In the data rows, the value 128 means zero.
Here are some points, one per row:
[140 128 162 126 164 123 107 109 132 127  56 137 137 144 131  85 120 121 100 144 144 137 118 120 115 124 117 105 107 127 129 146 146 151 134 115 139]
[124  52 136 190  92  80  82 133 163  81  76 157 114  90 174 151  48 123 149 112  69  93 255  96 131  78 155 136 239 117 160  92 111 163 122 183 119]
[144 124 125 133 119 133 119 110 102 145  90 153 148 115 132 143 116 148 153 129 145 157  99 114 129 102 102 102  97 120  80 127 171 108 168 145 106]
[155 100 152 102 110 167 148  78  72 146 128 144 105  87  99 131 108 119 121 124 119 106 110 209 135  74 136 157 148  99 107  92 105 183  97  71 122]
[172  96  53 160 201  70 188 110 127  99 130 103  50 141 108 147 160 185  68 181 121 213 128 197 109 128 186 100 154 172 139  99 136  90 158 130  20]
[117 137 165  84 117 154 193 183 150 246 102 136 111 148 169  82 108  82 153 197  47 199 148 119 128 146  40 132 168 133 160 180  92 132 141 172 171]
[155 116 140 125 171  84 127 146 160 146 177  99 107 163 125 145 158 127 152 120 126 110 144 150 110 121 134  90 155 144 121 124 124 119 109  98 144]
[186 131 143 111 127 124 125 164 150  84 187 132 155 131 165  97  98 101 164 110 170 106 184 171 205 156  72  95  84 111 134 146 142 161 181 180  98]
[132 113 138  68  93  70 212 203 108   0 128 132 103 166  81 106  50  98  84 184 117  54 119 131 105  54 133 101  58 167 173  80  79  74  13 146 114]
[126 173 103 159 137 149 144 117  95 130 123 113 133  82  39  91 105 127 158 164 163  28 148 173 240 195 177 157 101 216 182 166 101 158 222 191 106]
[170 138 153 145 147 123 142 112 144 126 101 137 148 126 157 110 121 123 163 135 156 128 113 121 110 109 131 128 102 131 118 142 155 118 168 149 131]
[144 134 112 158 127 139  89 113 140 132  68 148 123 141 122 154 117 128 112 131 134  82  81 113 117  93  93 167  92 123 135 116 137 113 180 111 117]
[145 150 161 162 111 129 161 110 115 113  98 139 128 102 174 115 123 103 115 151 127 131 125 116  97  89 162 116  96 132 135 134 197 115 159  99 134]
[112 181 168 159 169 188  65 143  61  39 221  88 128 114 175 103  12  48 172  68 102 195  43 114 131 132  84 140 164 255 106 140 159 128 150 167  82]
[100 140 160 118 255 151 108 138 157 115 144 122 186 154 179 162 102 107  18 159  89  21  93 150 161 141 160 185 157 140  48 115 118 137 160 106 179]
[129  72  47 156  46 137 125 164 115 175 161  57 115 144 110  82 105  51 121 219 142 188  85 129  32 231 186 120  92 124 102  76  76 177 182 133 138]
[139 132  93 137  90 122 158 114 160 123 197  91 146 214 165 170 140 181 129 144  64 174 118 173 155 173 100 123 129 137 141 109 112 107 121 147 151]
[119 158 105  74  68 111 118 138 194  77  46 135 255 184  47  74 151  94 148  85 118 194  84 165 120 136 188 201 197 170 129 154 116 193 106  68  32]
[101 144 179 157 117 124  50 116 108  99 122 142  93  75 113 168 110 155  68 110  56 129 109 111 165 183 153 143 103  41 127 139 131 145 150  82  92]
[158 123 137 106 151  98 126 138 140 106  92 118 151 137 166 134  88 161 172 138 161 143 118 114 141 123 143  89  80  95  77 112 141 131 161 117 131]
[ 88 131  54 121 108 229 165  31 161  34 195 153 154 195 156  43 163 120 100 133  96  43 198  42  50  55 133 156 145  70  89 193 176 128 188 158  98]
[148 123 197  64  68  92 158  94 130 180 183 122 121  76  82  61 169 136  72 177 120 170 153 151 255  46 158 144 115 197 109 112 194  65 198 132 127]
[146  57 103 198  78 162 115 145 156 147 141 161 150 134 126 153  98 159 152 191 213  76 122 132 189 255 169  90 203 165  84 140 244 100   0  77 167]
[110 182 107 132 142 158 132 150 113 186 140 131 101 112 152 108  58 143  87 145 223 143 173  55  89  82 120 111 171 132 151 126 144 112  90  87  31]
[ 29  56 240 175 105 245 115 142  66 109  80  65  89 222  98 167 185  84 189 119 149 139 132 122 176  76 144 104 125 173 100 148  40  45 169 130 119]
[136 137 107  98  66 110 120 197  88 119 119 158 166 145  99 171 179 140 127 153  49 134 207   8 160 118 152 130 153 149 101 132  72 207 119 115 111]
[122 154 140 131  91 181 174 123 255  87 150 157 108  46  63 189  73  90  94  71 117 200 180 159 103 143 154  68 118 119 172 208  90  77 122  73 195]
[177  64  90 144  75 135 105 154 186 159 126 108 139 148 164 218 125 124 107  77 100 127 127  51 142  64 144 126 167 163 108 121  69 130  99 200  96]
[157 192  90 163 220 121 125 124 113 116 154 234 112 157  15 174 136 103 100 161 105 197  98 127  85 122  89 106 214 116 158 104 127 124 143 140 197]
[ 75  66 108  84 134 146 157 174 137 113 158 170  98 154  66 183 227 126 126  62 183 146 147  92 118 169 119 158 207 128 202  77 238 145 193 198 176]
[156 112 104 110 107 161  53 134  86 138  61 159 134 186 164  97 152 180  89 103 111 109  87 109 160 148 144  76  64 144 249 139 169  77 136 107 139]
[123  59 156  81 190 102 142 128 148 102  64 180 129  90 129 128 111 120 193 142 145  98  96 141 109 160 119 114 113  97 138 162 121 137 158 179  81]
[ 78  43 103  20 164 148 116 104 141  88  72  11 142  32 179 145 173 102 118 150 102 150  98 144 129 119 106 184 127  78 115  51 181 131  86 111 125]
[164 155 153 159 131  80 158 157 134 127 185 152 134 102 157 115  85 144 213 107 113 118  66  38 172  75 163 196  90 136 166  80 165 182 156 150 190]
[ 40  82 102 134 102  84 156 115  45 231 167 220 192 167 159 170  76 131 127  90  14 118 206 255  53 130 141 113  63 167 123 154 198 131 114 122 105]
[166 105 220 167 109  61  99  65 125 117 153  24 246 132  71 164 100  78 131 195 136 119 145  94  89  94  86 109  80  77 191 137 160 125 156 120 160]
[187 118 114 107 157 234 155 130 103 178 142 119  84 107  90 114  96 133 140 118 132 110  95 221 197  53 193 135 169  43 149 148 106 203  60 154 125]
[145 129 140 130 147  93 160 150 141 138 175  99 118 157 135 144 164 146 144 143  99 120 142 134 107 161 106 122 159 128 113 136 116 125 125 123 142]
[ 97 107 165 193  67  88 144 158 111 165 108 121 141  29 101  63 143 141  18  57 105 104  47 117  56 111 121 135 159 162 102 139 123 105  68 255 161]
[213 130 123  81 194 198 133  31 118 177 113 163 221  94 124 113 134 100 126  48  92 133 197  44  90 205 181  96  99 175 134   0  57  58  81 149 127]
[ 83 224 138 119  72 122 162  26  95 146 104 109  94 144 221 234 152  98  94 132 236 115 143 166 116 136 131 175 142 149 206  93 106 247 105 114 132]
[138 141 137 180 126  17  52  65 136  86 123 201  66 115 206  82 191  63 222 136  85 116  93 109 139 152 195 138 135  93 132 131  74  64 141 125  74]
[ 47 108 108 100 141  54 133  37 170 143 118 123 114 154 175  88  73 164 112 124 217 164 161 112 149 115  80 133 213 148 185 124  92  89 106 114 128]
[113 179 141 128 171 136  95 127 117 104  88 131 182 113 155 122 150 155 124 130 130 139 118 125 150 138 157 112 105 110 139 182 150 118 113 137 136]
[149  63 142  38 130 144 128  79  31 105 151 145 108 118 108 136 100 130 120 140 132 140 123 169 120 143 143 108 147  61  99 123  97 177 123 123 164]
[127 173 150 117 164 122 117 185 130 167 138 100 110 193 135  59 120 143 140 121 140 160 163 154 105 124 155 129 158 104 157 120 113 104 112 121 146]
[ 83 110  94 140 159 163 114 120 129 135  88 118 162 109 131 181  84 154 119 119 126 144  95 105 155 120 105  59  94  84 138 164 134 125 203 142  81]
[168  63 150  77 117 123  74 123 116 150 119 149 106 140 136 132 123 122 100  77 180 125 101 145 112  88  89 109 125 120  63 126 120 190 160  57 146]
[107 130 126 246 166  98 239 179 104 137  93 164 202 142 168 147 176  22  89 101 197 140 115 127 220 122 140  91 107  37  78 123 114 122 120 129 100]
[183 133 105 128 116 123 170 153 159 149 149  79 113 145 136 174 173 134 104 134  87  68  91 116 119 194  70 124 151 160 191 143 115 103 140 109  86]
[141  95 180  85 110 117  96  95 128 133 133 125 133 126 112 131 101 164  41 148 139 128  94  88 132 165 115 119 126  91  88 197 115 171 133 114 103]
[155 145 171 174 119 129 154 133 133 109 125 124 134 131 154 106 100 174 148 124 148 152 107  98 130 123 155 117  84 123 111 113 158 141 162 177 115]
[184 113 128 164 110 125 143  35  84 119  82 175  67 121 110 132 152  83 121 126 113 118 140  95 160 177   6 161 109 141  81 183 132 150  87 119 118]
[ 90 166  79 138  61 141  51 171 134 129 158 196 165  43 149  54 155 154  93 187 191  94 112 195 145  92  68  71 133 157 111  26  32 108 189 135 182]
[179 182 136 115 120 207  92 223 188 145 119 143 107 103 154 174 211 131 163 255  79 132 165 128  69 108 158 129 136 153 117 125 163 156 108 122 111]
[ 55 191 159  54 138 144 131  77 143 124 105 126 109 121 178 177 129 145 107 144 192 133 126 143 139 156 109 130  95  97 127 134  85 204  47 188 122]
[ 96 136 166 121 139  89 117 160 138 117 147 111 139 146  97 101 164 175 163 109 149 102 170 184  75 161 122 127 192 136 110 147 125 122 135  97 132]
[101  71  87 217 183 139  60  77 145 101 220 128 168  94  67  91 220 164 199 175 125 162 143 105 157  62 100 115  22 189 141 127 107 221  31 162 124]
[202 114  99 104 148 126  55 191  98 113 102 129 114 142 126 149 123  50  96 109 201 157 206 157 158 151  87 255  45 108  90 192 151  16 129 153 156]
[111 142 128 134 145 111 143 161 149 150 159 121 120 152 122 126 139 123 139 107 123 145 143 129 126 135 124  98 140 133 132  94 153 126 111  78 159]
[116 123 156 144 139 136  82 138  96 111  73 136 123 128 141 123 132 103  78 133 134 120 129 135 114 116 122 124  94 122 163 120 158 148 145  75 149]
[ 98 161 135 150 112 138 142 103  90 176 157  90 146 126  90 133  59 204 169 159 134 106 160 102 103 152 161 209 190  45 134 107  96  38 116 101 124]
[181 111 108 162 123 132 181 130  58  81 103  95 174  22 173 123 172 189 189  69 161 115 121 122  93 117 157 142 118 175 163 233  92 108 170 102 224]
These points spread out most along one direction. For each point below, how far along it does it lie, from 0 to 99? 50 is the average, and the first point above lies past it. One standard deviation of the points above along it is 16.
[ 73 137  53 156 141 133 141 157 105 162 152 116 116 124 108  76 108  90 161 111 107 151  91 136 146 133  83 159 143  49 189 125 138 103  81  87 105] ~ 40
[140 206 116 106  73 114 101 148 125 114 210 109 117 135 133 165 163 141 133  55 143 154 124 183  99 118 147 109 135  68 109 122 123  81 102 147 107] ~ 38
[129  98 155 149 174 104 159 156 155 150 159 125 114 125 173 146 170 168 102 137  94 132 135 160  86 137 104 156 161 204 121 157  91 123 118  85 124] ~ 31
[ 81 170 143  44 120  69 111 103 163 212 149 147 101 148  55 181 140  83 202 154 140  87  81 120  73 129 173  97 110 165 107 161 155  85 118 174 127] ~ 38
[ 70  80  54 111 155 102 132 161 192 170 165 132  57 167 129 110  99 151 105  75 136 140 131  79 118 121 213 206  17 150 116 154  72 167 119  93 176] ~ 43
[138 211   0 120 111  83  77 104 113 136  42   9  66 142 122 121 120  90 138  92  75  85 165 118 153  93 134  41 180 149  65 145 159 132  94 146 213] ~ 42
[124 129 186 164 110 171 160  85 168  58  65 170  85 162 154  79 123 153 148 108  94 141 111 152 122 161 133 136  89 113  87  79 168 144 143 143 176] ~ 61
[108 148 163  93 146 123 107 161  98 131 190  98  72 104 113  63 176 107  97  79 110 120 164  82 117 188 129  61 132 116 154 138 138 143 114  88  95] ~ 43
[146 147 129 133 135 137 110 133  78  79  94 151 150 163 141 138 130 210 113 168 132 173  73 102 134 114 129 153 129  96 118 161 125 111 123 156 175] ~ 59
[170 114 123 121  90 172 135 121 181 178 179 113 113 148 115  69 153 128 150 100 123  62  44 198 106 100  74 135 131  82 154 102 130 123 102 105  88] ~ 42
[ 69 154  71  79 123 122 211 156 112 124 139 139 136  71 115 171 122 149 200 137 120 106 113  90 130 122  74 115 149 150  84 108 123  78 138  38 119] ~ 39
[120 190 141 167 143 129 156 182 161 153  68  79  78 142  33 132 106 211 148  72 127 130 195 147 101 156  62 158  98 138  82  43 157 152 120 130  84] ~ 35
